In the data rows, the value 128 means zero.
Some points, each followed by its number:
[160 150 167 111 217 129 152  92  66  72  63 161 182] 0
[128 133 108 179  82 150 129 136 169 170 136 104 109] 1
[121 143 117 184  87 155 112 123 163 171  93 125 114] 2
[137 149 124 157  85 136  95 125 161 171 118 125 106] 3
[139 115 137 179  51 156 134 107 138 187 149 100  91] 4
[123  92  78 188  85 141 172 138 120 150 116 111 124] 5
[114 124 123  73  91  91 104 151 141 112 214 148  95] 6
[123 115 147  99 128 101 170 125  98  91 167 104 135] 7
[126 144 121  50 208 105  86 143  78  86 142 225 134] 8
[134 124 104 190  71 152 108 122 150 186 111 125 101] 9
[163 158 136 152 150 142 142 108 117 106  67 135 152] 10
[137 150 140 140 158 135 124 123 148 119  96 128 146] 11
[128 159 165  55 156 107  84 132 147 105 165 154 116] 12
[126 142 146 160 166 115 167 117 138 121  83  82 167] 13
[121  95 103 165 130 136 182 137 104 121  93 111 142] 14
[100  45  91  99 122  72 199 156  41  85 164 120 135] 15
[114  75 102  90 129  97 167 142  66  93 159 135 133] 16
[139 220 133 146 131 114  67 136 251 145 111 126 115] 17
[125 100 153  84  96 118 117 111  98 147 201 138  97] 18
[122 134 100 137 133 120 148 147 139 110 105 111 134] 19
[130 108  99 166  88 139 137 138 141 151 108  93 126] 20
[126 125 134 104 146 123 129 136 118 111 131 132 131] 21
[144 126 110 187 138 158 155 122 126 134  47 113 161] 22
[133 140 106 214  82 170 125 123 186 182  81 101 122] 23
[134 135 158 174 149 111 170 119 147 145  76  81 190] 24
[112 167 127  21 192  87  58 153 124  71 142 252 125] 25
[134 131 133  92  96 130  85 124 126 136 187 156  95] 26
[123  93 103 100 123  92 163 149  63  91 157 134 135] 27
[121 140 147 124  96 126 115 118 156 143 167 110 111] 28
[116  98  91 101 120 113  90 133 107 148 169 181 106] 29
[137 143 148 123 125 137 101 103 128 128 149 137 110] 30
[122 115 146 170 115 140 147 119 127 142 117  87 137] 31
[161 132 110 211 122 168 141 116 136 157  34 102 147] 32
[139 172 129 102 170 100 106 150 175 111  99 144 139] 33
[136 158 131  50 193  97  68 133 127 100 116 227 124] 34
[115 143 160  70  76 108  49 116 192 179 231 139  49] 35
[114  62 107 151 123 142 187 119  70 113 127 100 150] 36
[128  89 127 211  91 162 169 123 119 160 117  75 135] 37
[122 111 136 128 164 128 163 132 100 100 114 110 156] 38
[151 168 121 175  79 152  87 124 185 188 120 123 101] 39
[129 134 180 101 162 143 144 106 120 107 150  98 114] 40
[127 109  92 129 156 116 159 146 105  96  98 134 151] 41
[126 106 117 138 140 146 145 129 110 113  98 133 136] 42
[134 118 122 120 138 143 115 118 102 138 127 153 122] 43
[113  91  83 121  67 107 120 144 109 145 181 148  97] 44
[121 174 163  46 185 110  60 130 150  95 153 180 112] 45
[139 129 152 179 110 141 165  92 136 141  97  72 147] 46
[131 125 126 100 187 119 146 141  97  81  97 146 159] 47
[115 136 105  78 158 104 129 159 118  80 133 158 125] 48
[129 135 100 165  64 141 105 147 187 174 129 125  91] 49
[136 171 129 172  83 147 105 122 189 187 108 118 103] 50
[134 172 148 140 183 130 137 126 161 102  79  99 156] 51
[134 141 131 136 163 139 129 131 137 101  96 124 143] 52
[136 163 142 108 164 125  99 132 149 111 102 147 140] 53
New points follow, each followed by the numbers of its two nearest points above by angle, nearest first.
[140 142 131 124 137 139 111 118 137 122 118 141 119] 53 30
[120 107 154  81 136  89 181 130  67  76 145 110 134] 7 27
[118 132 132  88  98 100 112 140 153 120 195 131  96] 6 35
[141 133 171 120 139 146 102 105 109 135 136 143 115] 30 43
[111 104 121 121  83 114 139 131 125 143 189 124 104] 44 18
[ 99 122 119  85 112 101 122 148 133 128 190 128 119] 6 18
[107 104 145 100 108 117 130 111 111 132 181 125 106] 18 6
[137 108 129 160 156 142 157 104  65 117  65 145 166] 42 0
[131  77 134 137 144 147 159 120  58 121 110 112 158] 36 38
[130  83 107 143  97 140 131 123  80 157 152 141 109] 44 29
[129 163 149 118 135  99 125 129 182 131 138  92 133] 17 33
[115 108 104 105 107 121  91 131  90 154 178 203 103] 29 26
[122 112 152 116  87 130 120 111 116 164 171 122  90] 18 35
[139 105  80 177 115 141 149 126 119 125  63 151 151] 22 32
[112 108 138 196  43 189 128 111 142 194 176  77 101] 4 1
[129 134 118 165  96 148 132 133 143 149 139 109 113] 1 4
[127  78 115 133 113 146 167 130  82 117 145 123 134] 36 15
[119 109 133 128 173 140 181 123  93  84 105  96 162] 38 47
[133  96 124 141 129 132 148 123  90 116 130 122 135] 36 15
[117  89 107  99 123 117 112 122  89 146 160 169 104] 29 44
[118 105 100  89 112 116  88 138  94 152 169 211 107] 29 26
[126 125 127 187 121 165 132 127 137 150  86 109 141] 32 23
[130 124 138 166  84 154 122 114 143 156 149 110 105] 4 1
[123 129 102 127 149 111 140 147 133  95 103 144 141] 41 19
[130 117 128 129 140 135 143 140 112 110 127 118 143] 38 41
[130 162 118 124 119 113 111 148 176 133 126 121 129] 17 33
[121  65  80 130  64 110 151 142  82 140 184 135  97] 44 15
[122 154 128  56  99  80 103 141 148 108 201 144 106] 6 26
[114  60 128 234  53 166 194 107 118 180 121  45 123] 37 31
[149 150 159 127 192 148 127 102  86  96  88 127 178] 0 10
[113  88 104 121  57 132 133 134 113 161 182 129  89] 44 18
[121  95 113 121 105 117 127 140 119 148 175 140 123] 44 29
[128 116 118 130 131 111 142 129 125 114 117 134 136] 41 15
[141 189 160 142 137 140  71 122 198 162 114 121 116] 17 50
[121 127 109 113 120 110 109 141 113 132 155 173 111] 29 26
[117  80  85  75 127 101 117 147  79 114 172 210 118] 29 16
[150 161 138 158 142 145 109 113 157 126  79 124 137] 11 10
[113 159 116  40 115  72  87 170 175 100 204 151  88] 6 12
[120 110 158  76 148  84 178 130  74 101 160 119 138] 7 16
[136 138 118 206 105 150 158 118 145 148  70 102 137] 32 22
[135 117 148 118 159 140 159 122  84  75 114 102 139] 38 47
[149 219 142 147 118 116  56 134 249 166 106 122 112] 17 50
[122 102 120 145  61 163  96 109 121 196 181 128  67] 4 9
[120 189 164  66 137  83 101 130 185 124 170 116 111] 12 45
[125 109 138 129 160 138 158 117 104 104 133 115 146] 38 36
[139 192 146 140 134 149  80 130 198 135 110 130 118] 17 50
[140 165 138 142 158 143 109 132 150 114  87 123 133] 11 51
[131 101 141 136 155 135 181 113  88  91  99 106 149] 38 36
[123 163 138 113 163 145 102 132 137 108 107 140 138] 53 33
[120 163 128  70  84  80  85 172 164 134 224 152  81] 6 35
[122  85 135 122 169 128 189 117  73  72  98  90 164] 38 36
[124  84 112 134 132 155 172 118  70 109 121 114 140] 36 42
[126  94 126 128 137 133 157 124  76 110 133 118 137] 36 15
[121  92 146 137 149 125 200 131  46  84 109 101 167] 38 36
